One vector is turned by the same rotation once a tick. Each row is the vector after some number of ticks, and that number follows the row.
The counts run from 0 to 578.
[ -3  11  -2 -25   0 -24 -39  46  17   8 -19  29  40  -7 -20  45   0  -7
 -12 -23   1 -21   9   7  -5  -5  23   5  44   5 -10 -25 -18 -10  -6 -15
  15  13  14  13 -33  31 -35 -12  18  43  36 -33   8  48 -11 -40  34  -4
  -9   2 -62  16 -15  26   6  18 -29  24  48  -4  26  -1  16  38 -34  25
 -49]
561
[ 13 -38  11 -18 -18  15  14  18  20  -3  15  56  31  20  32  39 -25  42
   6 -28  43 -15 -13   6  26  31  26   7  19  49   9  -3 -19  35  29  -5
   0  19  11  -5 -15   8 -47 -26 -18  12  -4 -16  33  23 -21 -45  54  17
  24   2 -13  25 -11  18  21  -4 -47 -20  50 -13  -3  33 -17  17 -34  -3
 -39]
18
[ 21 -26  21  -9 -15   0   4 -27  -2 -11   2  47  13  15  26   2  -2  -7
 -12   0  29 -25  -5  32  29  24  25  46  10  39   4 -13 -20  20  35  19
  -3  11  11   5   7  13 -29 -49  11  32  -3  11  39  11   7 -46  61  -1
  -1  11 -16  31  -3  -4 -27   0 -20  19  58  42 -34  21  -6  31 -32   8
 -65]
498
[ -3 -10  11 -50  -8 -28 -23  27  24   5   7  24  31  30  16  55   7 -10
  14 -16  18 -43  24 -15  14   7  -1  44  41   5 -29 -23  -1 -20  -6   0
   2  29  10   6   7   8 -48 -41  29  47  26   6  13  25 -13 -40  48  -3
  -3 -37 -54  11   1  -8 -17  10 -43  26  42  24   5   5   3  -8 -30 -24
 -27]
136
[ -4 -28   6 -42 -32 -13 -17  17  21  28   9  44  33  18   6  48  12  40
   5 -38   3 -26  24  15  17  -3  41   9  32  24 -14 -28 -12  17  14  -6
 -14  25  35  13 -13  23 -46  -9 -14  12  35 -16  15  26 -12 -32  24 -14
  14 -17 -25  62   9  12  34   7 -49  -6  40  -1  43  18 -14  21  -7   1
 -31]
124
[  4   9  11 -27  25  21 -28 -10  -7  30   6  30  44 -19 -15  17 -24 -14
 -32   4   1 -37  12  -8  -4  23  17  36  47  50   1 -12   2  -2  10  27
  -4  -7  25 -22   3  29 -21  -7  -3   9 -25  -5  28  -2  -1 -62  51 -34
 -14 -16 -46  12 -17  32   2  20   7   3  67  37 -16  -7  23  18 -52  19
 -27]
509
[ 10 -16  40 -32  -4  25 -19  26   7  -4  27  14  13  11 -14  35  -9  23
  12   8  35 -26  -1  51  49  10  37  32  11  14   3   5 -30   3   2   4
 -17  44  29  19   3  38 -34  -7  -4  30   6 -11  32  11 -13 -61  29  12
   2  15 -41  36 -14  -7 -19  14 -35  20  57  22 -24   2 -12  20  -2  14
 -43]
286
[-13 -33  -2 -25 -26  -1 -13  10  21  21  13  39  48   1  -6  25 -32  17
 -22 -42   9  -5  14  15   6  20  26  18  40  49   6 -11  -9  55  10 -35
  34  -2  47   9  -5  26 -39 -11 -11  29   5   8   9  -2  -8 -35  46   6
  -8 -23 -19  22  -7 -10  14   8 -15 -19  74   8   0 -16   4  19 -23  12
 -53]
340
[ 28 -27 -23 -37 -22   0  11 -16  23 -14 -10  44  29  20   9  26  -5 -10
 -31  -8  17 -23   1  25  -1  -1  32  34  19  27  26 -21 -34  19  16 -20
  10  -1   8  -2  -1  38 -36 -37  19  28  10  10  19  37  12 -53  41  -9
  18  40 -33  12  -6  21   5  13 -26  11  44  11  30 -28  -1  15 -44  23
 -59]
236
[ 16  -9  12 -51 -26   9 -18   7  -5  10   8  42  28  32  27  48   4  12
  12  -7  39 -43  12 -25   9  18 -15  26  32  32  -6 -33   2 -25   3  16
 -11  17  -7 -14  23  -2 -53 -29  22  23  -5   3  32  11 -15 -72  58 -11
  13 -16 -23  41   1   1  20   1 -53  12  32  15  17   4  17 -11 -36 -25
   6]
142
[  1 -23   9 -28  18  10 -23  26  -1   2  13  27  47  -5   7  46 -27  -9
 -12 -30  14 -26   4  29   4   7  10  30   7  55  14  17  -6  23  -3 -14
   2   1  14 -13 -36  38   5 -34  -5  31  -6   2  35  25   6 -66  39   5
  -4  25 -65  -7 -15  33   0  14  -8  16  53  12  -3  -3  14  18 -46   4
 -52]
371
[  1   8   6 -26   7  -6 -30  40  -2  25  -2  28  22  -7   1  43 -13 -19
  -6 -23  11 -25 -13   9  -1   4  17   6  18  38  -1  -1  -3  18   7  16
  -9  20   5 -11 -36  29 -25 -12  -4  26 -11 -28  43  33   0 -62  38 -12
  -8  15 -88 -11 -20  39   9  14 -17  19  50  28 -14  16  15  34 -60   0
 -25]
376
[ -8  20  25 -24  -6   4   0  -4  -8  11  15  35  37  -2  -8  26 -20   2
 -38 -10  21 -46  12   8  20  29   1   9  22  65 -14 -34 -21   2 -14  49
   3   3  31   1 -26  19 -11 -13  16   7  -6 -17  40  24  17 -90  55  -5
  24  -6 -44  22   4  14   1  -3 -26   8  46  24  -9 -10  25  32 -10  12
   7]
65
[ 14 -12  11 -38  22  13 -28  29   1  10  17  40  49  31  12  45 -50  23
  20 -46  11 -20   5 -23 -40  33  -7  24  33  26   7  -2  12   1  12  17
   0   1  13 -15   9  10 -38 -25  26  22 -19  -4  -5   8 -18 -45  60  -7
  10 -32 -38  18  -9  13   4  15 -42 -19  58  -2  10  -4   9  -9 -44  12
 -16]
8
[ 35   5 -10 -28   5   0   7  18  17   2  29  35  34  17 -10  37 -36  35
  33 -21   6 -34 -18   3   0  35   3   5   9  38   0 -36 -49 -14  23  24
  -5  23  13  -6 -18  23 -30 -11  10  34 -14 -34  36  36  -6 -74  37  24
  23   1 -37  -3  10  13 -10  -3 -32 -29  49  -7 -21  -1   1  47 -23  19
 -16]
544
[ 11 -25   1 -36 -28 -17 -12  11  23   7  -4  25   8  24  30  47  29  -8
  21 -10  22 -24  11 -12   8  -3   5  41  49 -19 -18 -21 -12  -2  28  -8
   0  31  11 -10  14  14 -60 -33  28  34  41  13   6  27 -20 -36  63 -18
  -4 -20 -28  18  -7  -2  -3  12 -38  41  33  21  14  10 -14   6 -39  -6
 -44]
134
[ -1  14  15 -13   0  11 -18  -5  -5  29  -5  35  27 -15  -4  19   2 -11
  -7  13  19 -21 -17 -18 -11  21  10  31  46  17  13 -28  -8  17  29  44
  13  -7   4  -8  -5  19 -23 -15  12   6  -4 -17  29  -8   8 -69  63 -40
 -16  -2 -30  21 -19  40  -4  14  -3  17  74  40 -25  -5  19  39 -44  34
 -30]
511
[  5   8   0 -44   1   1 -26  46  -7  31   3  22  -3  39  26  31  -9   5
  14 -38   4 -19  -1  10 -31  -2  -1  24  38   5 -16 -15  -4   0  13  14
 -20  42  15 -19  12  16 -45 -11  21  40  -5  -1   5  50 -23 -62  53 -32
   2   4 -56  -7 -12   5   3  11 -44  37  32  37   1 -11  18  -3 -46   0
 -23]
270
[ 19   4   4 -31 -18 -32 -31  29 -14  23  -5  42  20  -4  -3  49  -5  17
  -9 -33  -2 -43  30  -8 -18 -14   0  -5  40  22 -13 -43  -2 -15  -1   2
 -11   7  20 -22 -22  17 -52 -15  17  14  28 -15  16  50   1 -58  28 -10
  10  -6 -38  51  16  20  41   0 -39  10  29   5  53   6   6  28 -25  14
 -20]
567
[ -8  -9  25 -16 -14  -7 -30  52  -2   3  -6  37  38 -24   0  55  11   6
   3  -1  34 -36  -2 -17  23  18   0  24  61  17  -4 -26   8  -4   3 -10
  19  -9  -5 -10 -28  -2 -37 -29   5  14  15 -14  38  15  -8 -35  49  -7
 -14  -2 -22  13 -24  34  22   5  -7  13  62   8   4  40  13  41 -45   3
 -35]
32
[  9 -31  -2 -22 -22  17  -1  15  25 -11   7  39  44   5  -3  47   7  37
   9  -7  28 -15 -21  17  22   4  15  16   2  16  26 -11 -43  20  20 -21
   7   9  18   4 -33  44 -24 -23 -14  27  24 -15  37  27  -3 -76  35  13
  15  31 -19  17 -21  23  18   3 -14  -5  49 -20  11 -12  -1  45 -15  27
 -59]
551
[ -8   7   2 -20   5   1 -26  52  -5  25  -3  36  34   7 -14  46  -4  28
  11 -13  -9 -35  -6   8 -50 -16   8  28  48  13 -19 -26   0  11  18  22
 -10  19  37   0   3  30 -33 -20   8  15  -4   7  14  43  -1 -63  40 -33
   7   4 -35  -7 -24  24  19  -4   7   7  53  44   9 -43  21  -5 -30  13
 -26]
84
[ 10  -4  25 -13 -29  -2  -8  10 -27  31  10  39   5 -13  -8  22  -4  21
 -15 -32   6 -27  16  21  -4  -3   7  -4  24  26  -2 -24 -28  17  26  22
  -7  11  46 -25 -28  28 -35  -4   5  -3  22 -11  37  53  12 -67  49 -19
  13   7 -17  51   2  30  35   4 -14  14  32  27  22  30   5  59 -22  35
 -25]
386
[ -4   4  13 -13 -24 -34 -35  40   3   2 -21  35  37 -11  -2  58  11  11
  -4 -15  17 -40  10  -9  -9 -16  -4   3  29   5 -12 -42 -12 -11 -12   7
   2   6   5  10 -39  14 -32 -27  27  18  49 -30   9  45   3 -67  37   2
  -2  -6 -44  35  -6  22  19  -6 -39  20  43   4  28   1  11  33 -19  16
 -33]
565
[ 10 -46   6 -43 -13   8  -9  25  25  -6  10  19  23  35  32  56 -10  15
  22 -20  21 -13  -4  17  -8   9  26  52  23  -2  19   9  -3  31  17 -19
 -18  20   8   0   2  26 -35 -43  24  25  22   8 -14   9  -5 -43  48 -19
   7   7 -39  19  -8  26  -3  15 -52  16  48   1  25 -17 -25 -24 -17   9
 -61]
449
[  6  27  19 -23   8  -9  -3   3  -3  -3   2  24  24  11   2  18 -17 -40
 -36 -14  27 -40  12  10  10  28  16  31  31  37  -3 -25 -17  -7  -6  42
   8   3   8   2 -20  15 -16 -28  43  25   1  -6  30  34  25 -65  71 -14
   9   7 -56  -2 -12  21 -16  10 -23  32  48  37 -13   2  30  28 -34  22
 -16]
60
[  8  16  27  -1  13   4   1   9  11  10   6  42  45  10  -2  13 -39   5
  -7 -45  17 -18  -2   7   6  40  26  -5  15  38 -11  -5 -22  18  25  52
   5  18  25   2 -28  19 -25 -12   3   9  -9 -37  25  26  -7 -57  63   5
  13 -24 -39  24 -22  16  -2   4 -36 -15  53   1 -18  25   7  50 -35  43
 -18]
198
[  7 -31  26 -16   4 -10 -18   6   1  10  42  18  20  13  19  26 -16  31
  22 -26  -9 -20 -12  34   6  28   8  56  12  37  -4  -9  -9  30  27  19
 -14  21  28  -7  -1  13 -12 -44  -1  36   2   5  20   6  -2 -44  53  -3
  -8 -18 -26  20   6 -11 -39   8 -14  -6  63  46 -46  14  -6  29  -3  11
 -66]
180
[ 10 -49  22  -4 -23  16  -5  11  18 -11  -2  27  31 -24   8  36 -22   7
  -5  -5  34 -11  -8   7  23  12  13  23  35  22   9  13 -26  24  16 -35
  26   3  12   2 -17  21 -45 -33   2  24  18   4  27  19 -17 -54  49  17
 -11  -1 -35  13 -23  11   2  12 -27  11  65  -2 -21  20 -23  24 -45   6
 -70]
24
[ 35 -23  15 -18 -16   3   5 -27 -14   2   8  47   9  24  19   4 -10  -8
 -15 -10  21 -27   3  29  27  22  25  36  23  49  11 -11 -19  21  38  21
 -14   9  23  -4  15  17 -42 -41   6  26 -19  16  37  11   6 -39  57 -11
   7  15  -6  30   1  -3  -3   2 -23   8  54  46 -18  35 -10  24 -43   8
 -51]
497
[ 23 -29 -17 -43  -4  15 -17  25  19  12   8  39  44  -2 -20  44 -10  18
  -4 -19   0 -17   5  24   5  -6  35  18  28  23  20   1 -29  17  17 -35
   3  17  31  -7 -22  50 -35 -13 -19  30   2  -3  31  39 -13 -49  20  -3
  10  35 -42  11 -11  38  33  19  -8  -8  47  -6  29 -11  -3  28 -46  17
 -53]
554
[ 22 -14   9 -55 -27  16 -20 -15 -12  24  19  43  12  38  15  22 -12   8
   7 -19  31 -30  11  -9  15  24  -3  13  16  44  16 -27 -14 -10  18  10
  -3  15   5 -14  27  17 -59  -9  18  37 -23   0  36  -7 -14 -64  49  -9
   7 -13 -23  45  13 -12   6  15 -56   0  40   9  -2   9  12  12 -48 -13
  -4]
146
[-15 -27  -6 -22 -39   8   7   0  30  25  16  51  52  15  10  34  -1  34
  -8 -19  26 -15  -6   3  17  27  30  15  39  52   2 -23  -6  50  27  -6
  21  -1  29   7 -10  19 -39 -16 -28   7  -5  -5  26  -7 -11 -43  51  -8
   7 -14   2  24 -10   9  30  -7 -19 -25  67  13  -2   1   1  22 -22  -3
 -28]
337
[ -1   1  38 -17  26   9 -59  24  -2  34 -15  35  41  -7 -10  28  -4   7
   7 -11   1 -23  15  -8 -17  -9  10  20  34   1 -13   0  -2 -16  10  10
 -12  31  28  -8  10  34 -46   1 -17  33   2 -16  16   8 -43 -63  33 -22
 -16 -27 -49  50 -31   3   5  24 -13  24  53  19  -4  -3  17  14 -52   7
 -44]
296
[ 12 -12  25 -51 -27  18 -11   8 -11   2   5  38  31  31  17  44   3   6
   4  -1  57 -40  14 -19  13  23 -13  35  21  18  10 -28  -1 -23  -4  16
  -4  -5  -4  -1  21   2 -44 -32  45  19   2   6  21  -3   2 -75  61  -9
  12 -10 -16  44   7   2   9   9 -54  18  40   7  21   0  11  -1 -26  -8
   1]
143
[ 18  -9   5 -11 -23 -11 -12  35 -30   6  18  44  16   0  31  41 -28  38
   7 -27  16 -31 -14 -19 -32  23 -32  19  48  44   2 -40  -8  -1  21   6
   9 -13   3 -39  -6 -11 -53 -42  28   9  -6  -5  17  35  -7 -63  66  -3
   6  -6  -5  10   5  15  18 -14 -32   4  46  21   1  16  12  26 -35  12
 -32]
355
[ 31 -11   8 -39  21   7   2  19  35 -25  20  17  28  10  -8  43  -7  20
  14  11  10 -31 -11  26  22  10  34  49  24  -9   8  -5 -36  -4  -1  -5
 -22  36  16  10  -2  40 -22 -30   8  34  21 -16  17  28  -9 -67  29   5
  19  21 -56   6  -9  25 -32  14 -27  10  54   2  -3 -22 -21  12 -12  19
 -67]
104
[  2  -1  11 -35 -33  16   8   6   1  24  33  21  16  -4 -30  30   4  22
  -9   4  24 -27  -2  39  22  14  30  34  27  28  15 -28 -37  33  27  19
  -1   7  48   7  -6  45 -23  -6   8   8   7   7  38  14  29 -66  45 -26
   3  26 -19  21   3  23   9   3  -1   3  59  40 -12 -23   4  46  -1  36
 -25]
72
[ 27  -6  16 -14  -7  -7   1  14  10  -9  15  37  30  26  14  34 -38  56
   6 -14  -8 -39  -9  28 -19   7   3  18   5  32  -9 -28 -42  -1   6  31
 -24  32  29   3 -13  22 -34 -29   9  24  11 -17   9  52 -10 -84  29  26
  29   5 -31  31   6 -12 -15 -14 -43 -12  43   6   4 -24  -5  15   7  19
 -41]
96
[ -3 -18   4 -35 -24 -21 -23  19  20  12  22  27  32  40  23  48  -2  59
  30 -16  -1 -20 -12  13  -3  20  12  36  15  15   3 -44 -16  16  12   7
 -14  15  11  16  -7  14 -28 -30  16  30  34 -26 -10   1   0 -55  36  -4
   2 -21 -24  46  19  -5 -11   0 -57  -8  59   3   4 -14  -3  20  26  18
 -50]
441
[ 16 -10 -15 -30 -17   7  11   1  34  10 -11  44  21  12  -8  25   2  24
 -19  16   4 -25  -7  23  13 -16  53  25  46  23  -6 -24 -37  18  23   1
 -13  41  33  14   8  44 -64   3 -22  22  -1  -1  27  28 -21 -60  22 -13
  12  15 -40   9  -7   8   4  -1 -22   2  53  37 -11 -37 -17   0 -28   3
 -50]
421
